One vector is turned by the same rotation once a step. Each row is the vector after some number of steps, and that number follows the row.
The counts run from 0 to 945.
[140 151 176 128  97 122 126 157 130 112  93 116 112 178  97 157 109 164
 151 139 163  99 168 127 117 165 137 123 190 171 125 162 115 167 131 168
 131 138 102 158  97 112 104 141 134 146  97  81 154 133 148  81 144 111
 125 135 121 125 113 114 114 175 169 116  98 152 150  97 103 122 112 126
 142 120 105  71] : 199
[164 136 203 148  95 139  98 165 132 112  86 145 110 149 103 148 102 132
 163 129 148 101 132 103 114 159 139 133 195 151  98 149  98 175 123 130
 148 139 101 153 125 116 110 126 139 127  90  89 131 149 159 124 121 116
 105 117 124 140  99 132 155 176 158 131 127 151 120  81  69 118 135 132
 121 130  99  91] : 332
[151 168 159 129  74 117  94 165  96 121 116 143 114 137 158 158 123 173
 194 143 168 101 126 127 111 147 129 150 169 157 111 127 117 162 108 141
 126 122 116 160 123 112 150 148 130 131  87  78  61 137 165 130 122 120
 173 113 113 123 124 111 130 171 156 164 104 102 149 140  98 139 119 179
 145 138 142 129] : 18
[160 178 163 144  69 133  71 147 134  97 107 174 130 163 101 141 118 131
 142 133  92 115 121 128 138 161 108 129 209 163 104 141 119 141 112 159
 133 132 100 139 137 109  90 148 135 136  96 104  95 139 153  96 115 131
 155 120 169 140 126 111 137 152 163 116 116  97 168 132 121 128 114 201
 122 110 122  99] : 257
[143 169 174 132  78 129  88 148 136  94 133 120 120 162 133 158  99 153
 167 123 157  95 165 139 111 143 146 129 189 175 103 156 112 176 116 143
 151 113 105 173 131 132 114 149 103 140  98  92 138 123 160  91 116  78
 141 118 135 115 108  88 143 145 143 128 127 153 157  98  69 116 132 136
 136  94 116 107] : 588
[164 154 138 144  83 121  71 158 125 108 133 119 107 155 125 141  74 157
 157 117 164 101 125 113 111 190 126 137 169 147 100 131 115 143 113 156
 125 149  98 146 135 109  89 153 138 130 107 111  98 130 145 113 111 106
 140 135  97 120 134 103 124 194 182 122  85 100 161 135  78 108 151 157
  99 118 173 124] : 704
[144 127 168 135  79  98 125 159 134 158  92 143 104 169 113 127  99 129
 145 156 123  88 122  96 121 187 131 122 179 147 130 126 122 151  76 146
 126 129 104 145 127 106  95 128 158 153 116  82  93 139 152  90 122 143
 100 127 136 138 155 112 120 156 140 120 119  96 129 117  82 123 111 199
 143 172 148  90] : 522
[140 152 178 138  76 118 118 161 117 122  81 127  71 181  99 163 135 142
 161 141 142  86 140 156  94 180 131 127 199 137 154 146 117 180 115 164
 111 118  98 150 101 126  92 141 137 109 113  87 128 142 142  91 103 125
 122 104 139 154 129 130 141 163 135 130 123 120 145  96  88 153 142 166
 173 133 115  80] : 276
[162 143 169 114  67 115  98 151 137  95 129 151 146 144 137 130 101 155
 139 145 138  94 157 109 119 167 104 148 193 161  73 129 128 170 121 141
 127 132  96 145 146  94 105 144 107 173  99  81  85 130 155 107 135 128
 123 115 140 123 128  94 116 118 146 114 107 112 161 108  98 106 103 199
 111 165 120 117] : 518
[160 140 178 133 103 108 101 153 128 118  95 154 120 172 101 152 103 144
 161 116 140  94 134  93 132 181 124 125 185 157 128 154  99 160  84 130
 142 144 102 156 115 114  99 140 152 143 116  87 115 124 142 105 102 115
 111 131 133 139 125 111 148 191 170 110 106 140 138  84  75 102 155 151
 119 130 126  74] : 128
[114 121 164 162  88 117 119 167 148 118 112 147 129 159 130 129  84 142
 149 150 134  97 150 108 124 184 155 142 183 149 108 132 126 148 122 129
 148 136 110 138 132 128  83 146 158 144 115  67 107 117 179  78 136 120
 113 133 124 101 109  72 115 172 143 158 133 108 151 118  81 124  83 183
 121 139 115 112] : 138
[133 162 161 171  60 124  90 164 155 126 120 161  89 149 124 127 108 141
 171 115 135  91 162 117 107 147 126 138 167 152  92 105 112 162 142 132
 129 128 117 144 144 128  98 135 149 129  94  79  87  99 189 128 103 117
 128 145 126 145 114 113 142 168 149 168 128 128 133 141  59 148 130 177
 147 124 117 129] : 930
[140 135 161 150 111 131  96 163 117  79 107 123 131 157 133 159 108 144
 148 136 163 109 147 135 111 169 146 157 188 166 105 148 118 176 131 146
 138 144 108 152 120 112  94 156 135 151 100  83 124 119 176 103 136 117
 107 121 141 126  93 104 129 173 164 136 140 111 147 110  77 141  81 138
 114 142 119  94] : 429
[128 155 128 160  88 134 101 161 125 127 123 134  76 169 142 168 107 136
 165 140 130 102 139 150 117 195 134 117 168 133 133 132 103 136 146 196
 130 156 121 123 140 112  93 164 150 126 115  89 111 142 165  80 116 116
 154 132 125 133 137 117 112 174 148 146 121  97 177 144 113 136  81 181
 155 112 142 100] : 556
[136 172 143 112  87 113  96 165 158 128 122 159 120 153 139 128 100 147
 167 139 142 104 150  85 129 140 133 116 178 195  86 129 126 161  95 123
 140 103  98 160 129 113 128 150 152 164  96  69  95 110 191 103 115 103
 132 138 128 112 115  72 137 178 171 126 106 123 140 127  77 124  97 142
 117 128 138 101] : 210
[139 178 135 159  68 127  87 163 157 128 123 157  67 154 135 136 102 128
 175 119 134  90 154 133 102 173 129 123 154 147 107  98 107 162 122 160
 118 142 114 133 148 119  93 151 155 122  96  89  79 106 167 115  73 117
 136 141 110 145 123 120 145 171 154 149 114 104 147 151  78 150 121 174
 148 126 149 123] : 265
[163 161 143 147  77 112  73 155 126  86 128 155  93 156 135 156 108 170
 149 115 159 101 126 146 122 183 104 141 166 116 127 138 120 149 145 148
 118 144 119 128 140 107  80 161 125 140  85 122  94 135 124 114  95 124
 142 142 129 140 135 121 132 164 191 100  94 100 165 131  85 110 152 191
 143 132 136 102] : 836
[150 127 172 159  72 103 101 193 111 113 105 139 119 130 138 150  99 172
 190 145 179 113 117 109 124 184 130 135 168 125 115 149 107 155 108 152
 145 148 101 139 129  97 136 146 129 136 111  68  80 158 150 126 125 132
 121 124  97 113 124 124 141 169 152 157 117 121 148  95  91 132 111 169
 130 146 119 121] : 709
[136 126 180 131 103 140 126 156 157 123 103 154 105 156 140 128 124 115
 162 154 133  97 144 128 105 183 125 146 187 155 103 114 112 141 111 129
 123 111 104 132 132 110 116 140 157 150  82  80  80 130 198 121 118 125
 124 117 137 110 107  88 141 169 156 147 124 113 120 119  69 168  83 190
 132 174 109 108] : 727
[152 131 175 156  73 113  95 158 141 142  90 184 104 165  85 139 113 136
 165 132 105  99 119 108 136 179 119 118 188 148 127 137 104 136  93 126
 135 127 100 145 125 113 101 139 170 121 102  84  91 148 150 113  99 123
 113 124 151 138 122 123 146 169 149 126 113 117 131 104  93 126 156 184
 138 134  98  96] : 926
[152 151 146 150 102 117  95 179 131 105  80 154  88 163 127 175 107 158
 170 151 162 124 114 112 136 191 129 123 181 142 138 174 109 142 132 177
 132 165 100 124 132 109  96 156 145 122  98  79  93 171 129  96 122 143
 128 134 120 103 118 141 121 178 179 132  94 122 154 106 126 129 100 154
 131 119 122 106] : 172
[126 142 139 119  92 127 125 127 165 155 133 127  63 184 147 148 113 124
 140 136 110  82 145 124 113 182 121 122 178 153 115 148 134 136 143 153
 124 119  99 130 140 139  80 163 129 150  76 101 119 136 159  81 117 114
 132 151 155 109 130  96  96 143 170 110 118 116 153 121  84 146 120 202
 162 147 138  93] : 267
[163 150 159 125  91 142 102 149 132 122 154 104 102 159 142 143 100 126
 134 122 129 104 128 130 110 177 125 151 193 135 112 146 106 142 141 150
 123 110 100 148 126 119 104 153 123 153  68 137 128 137 158 121 109 101
 153 125 133 132 121  77 134 191 187 133 114 115 136 118  56 128 142 196
 119 160 140  94] : 528
[160 143 136 129  77 137  81 138 126 117 124 125 102 139 121 151  86 164
 174  94 154  91 173 105 114 162 141 136 181 172  78 122 110 167 140 143
 136 119 112 181 118 124 109 156 121 143  93 110 129 120 168 102 116  97
 116 121 118 133 116  90 138 180 132 126 107 115 150 107  57 104 136 145
 111 125 128 101] : 413
[156 176 190 143  56 115  89 159 155 106 102 171 124 148 112 131 103 161
 159 133 149  99 150 109 113 149 134 119 183 176  97 141 127 177  84 143
 143  99  92 155 132 102 130 118 142 131  96  66  97 121 151 101 125 117
 124 111 128 132 131 114 146 145 139 140 108 142 128 110  87 122 136 147
 136 111 105 128] : 491
[155 146 174 139 101 117 123 176 108 134  79 167 106 163 111 161 120 152
 169 145 139  98 113 116 131 189 105 129 170 123 115 137 101 149 126 164
 121 170 120 128 129  97 109 147 138 131 103  73  84 164 139 103 118 158
 139 132 128 143 117 158 136 185 156 129 113 118 147 122 123 131  80 184
 138 158 106  73] : 637
[150 180 190 135  86 125 106 176 150 105 115 173  94 163 124 148 128 143
 165 131 141  98 128 135 118 148 117 127 182 133 111 151 108 177 115 137
 116  95 108 138 137 102 141 136 130 137  76  90  87 140 154 139  99 112
 166  99 134 127 117 127 157 162 168 135 116 148 132 118  91 140 123 173
 158 135  87 114] : 175
[138 139 180 159  73 138 110 149 145 145 127 143  84 144 122 144 109 161
 182 108 145  73 166 117  97 161 126 138 163 138  70  99 114 176 164 126
 127 137 113 146 144 141 103 132 116 128  76  87 112 140 168 114 128 124
 124 138 120 132 110 137 140 150 137 161 140 142 136 116  68 131 108 173
 150 158 100 133] : 929
[180 135 168 128  66 144 102 149 143 150 115 115  72 148 123 145 116 138
 157 129 131  93 141 112 102 169 109 127 183 146  61 118 112 162 149 160
 117 136  90 143 147 115 117 132  97 131  71 113  94 170 147 106 125 140
 136 112 131 135 123 135 125 145 148 149 115 121 135 111  81 126 122 190
 135 164 120 124] : 826
[153 176 136 160  87 129  80 141 151  95 139 153  97 149 140 154  99 160
 164 109 160 106 127 124 117 158 140 137 166 158 110 127 127 164 151 153
 123 132 113 127 150 119  99 160 139 137  78  96 105 129 150 125 105 125
 144 155 112 123 122 111 130 187 176 147 119 107 138 171  84 144  88 160
 121 132 135 114] : 167
[159 134 142 128  69 117 107 183  90 127  92  96 105 158 131 161 110 144
 156 161 149 110 142 137 112 179 136 140 177 148 120 145 120 185  99 162
 123 129  98 161 125  97 118 148 124 130 126  93 106 141 166  98 120 117
 101 100 126 141 134 126 121 156 137 128 123  91 157  89  83 130 134 166
 159 155 147  85] : 608
[131 166 164 121  72 124 102 135 128 116 141 118  95 162 144 146 105 159
 164 124 145  84 130 149 115 170 131 138 185 132 139 161 125 134 113 154
 133 104 107 149 115 129 104 160 123 133  88 112 120 135 137  90 102  80
 177 133 109 101 139  70 119 173 161 132  89 117 162 116  95 126 143 192
 142  98 151 111] : 196
[150 153 186 148  75 112 110 165 122 119  99 143 129 135 122 138 103 181
 182 136 185  83 117 100 110 165 129 137 168 141 106 125 117 156 115 138
 125 135 107 137 124 107 129 129 149 126 100  62  83 135 132 132 128 144
 131 137  89 111 124 125 142 188 160 168  92 135 131 135  89 134 129 159
 136 146 113 120] : 218
[156 164 151 117  77 121  87 157 159 111  92 136 118 153 128 124 103 136
 151 165 149  98 141 125 117 169 102 128 199 176 126 137 133 146  67 166
 118 127  91 141 124  98 101 145 152 132 111  85  89 120 164  99 111 124
 122 120 133 114 146  94 116 146 158 103  84 107 148 111  99 129 138 167
 124 112 162 121] : 880
[143 151 169 117  66 111 112 158 151 128 153 154  89 149 159 161 116 147
 196 130 159  85 128 132 130 141 132 111 170 129 136 154 102 160 112 153
 144  98 113 152 140 118 145 163 125 157  74  88 116 137 158 123  95  88
 161 133 124 122 127  84 154 168 149 139 115 154 142 113  81 122 118 162
 149 121 111 107] : 482
[158 114 184 129 104 128 122 126 148 117 113 137 118 157 116 137 100 149
 132 123 150  85 134 119 132 200 108 151 192 133 131 139 120 122 144 146
 123 150  98 138 117 129  79 155 132 147  78 102 134 138 147 105 119 129
 121 153 130 117 117  90 108 168 180 105  84 128 154 100  91 124 140 189
 120 162 111  81] : 242
[167 169 152 109  78 159  97 141 129 134  88 129  72 142 122 166 148 148
 182 124 146  88 156 123  94 146 125 125 193 184  84 109 120 171 136 173
 107 126 101 157 130 124 118 147 117 120  67  88 104 164 156 104 115 140
 155 118 136 127 126 144 125 159 121 141 118 116 147 132  99 156 108 154
 151 132 124 129] : 668
[132 133 146 147  87 124 116 168 111 160  98 135  56 173 127 170 121 127
 172 131 115  90 146 132 112 173 126 118 176 145 123 146 113 166 141 149
 138 154 123 150 120 146  96 151 124 123  90  87 114 142 164  81  99 102
 117 129 150 156 114 132 140 156 148 121 146 126 148  78  75 137 138 179
 171 136 129  90] : 741
[143 150 171 132  65 128 102 140 145  89 157 124 125 136 144 158 104 160
 160 127 175  93 146 139 121 152 143 137 192 143 132 171 117 148 133 146
 141 100 101 150 122 124 126 160 117 155  68  98 140 128 158 125 128  92
 149 131 117  95 117  68 133 165 168 136 100 136 157 115  83 125 133 180
 127 125 114 112] : 298
[186 153 158 120 104 165  74 137 134  95 121 131 100 149 122 145 106 143
 153 108 143  98 146 115 111 192 122 143 201 157  70 117 105 162 150 158
 115 151  98 146 138 110  82 152 110 148  74 131 112 146 153 104 118 133
 150 111 145 134 112 123 133 161 157 107 120 109 144 121  86 127 102 163
 105 141 124 111] : 54
[136 154 181 125  60  98 112 155 149 151 104 181 114 152 118 146 118 159
 186 148 131  90 129  91 137 144 125 100 176 165 136 152 115 163  87 125
 158 102 107 154 133 115 147 137 153 137  99  48 101 145 147 101 117 127
 130 136 138 115 134 112 139 147 137 135 117 153 141 104 105 117 131 160
 156 129  95 101] : 103
[132 164 163 148  77 143 101 163 124 137 135 115  78 179 143 160 101 128
 144 137 114 105 153 164 106 164 137 137 189 140 101 137 126 170 151 156
 136 121 112 156 129 139  96 148 117 131  99 114 130 138 173  94 116  91
 151 110 148 149 104  92 131 154 149 146 142 132 146 106  61 140 130 194
 160 131 135  94] : 353
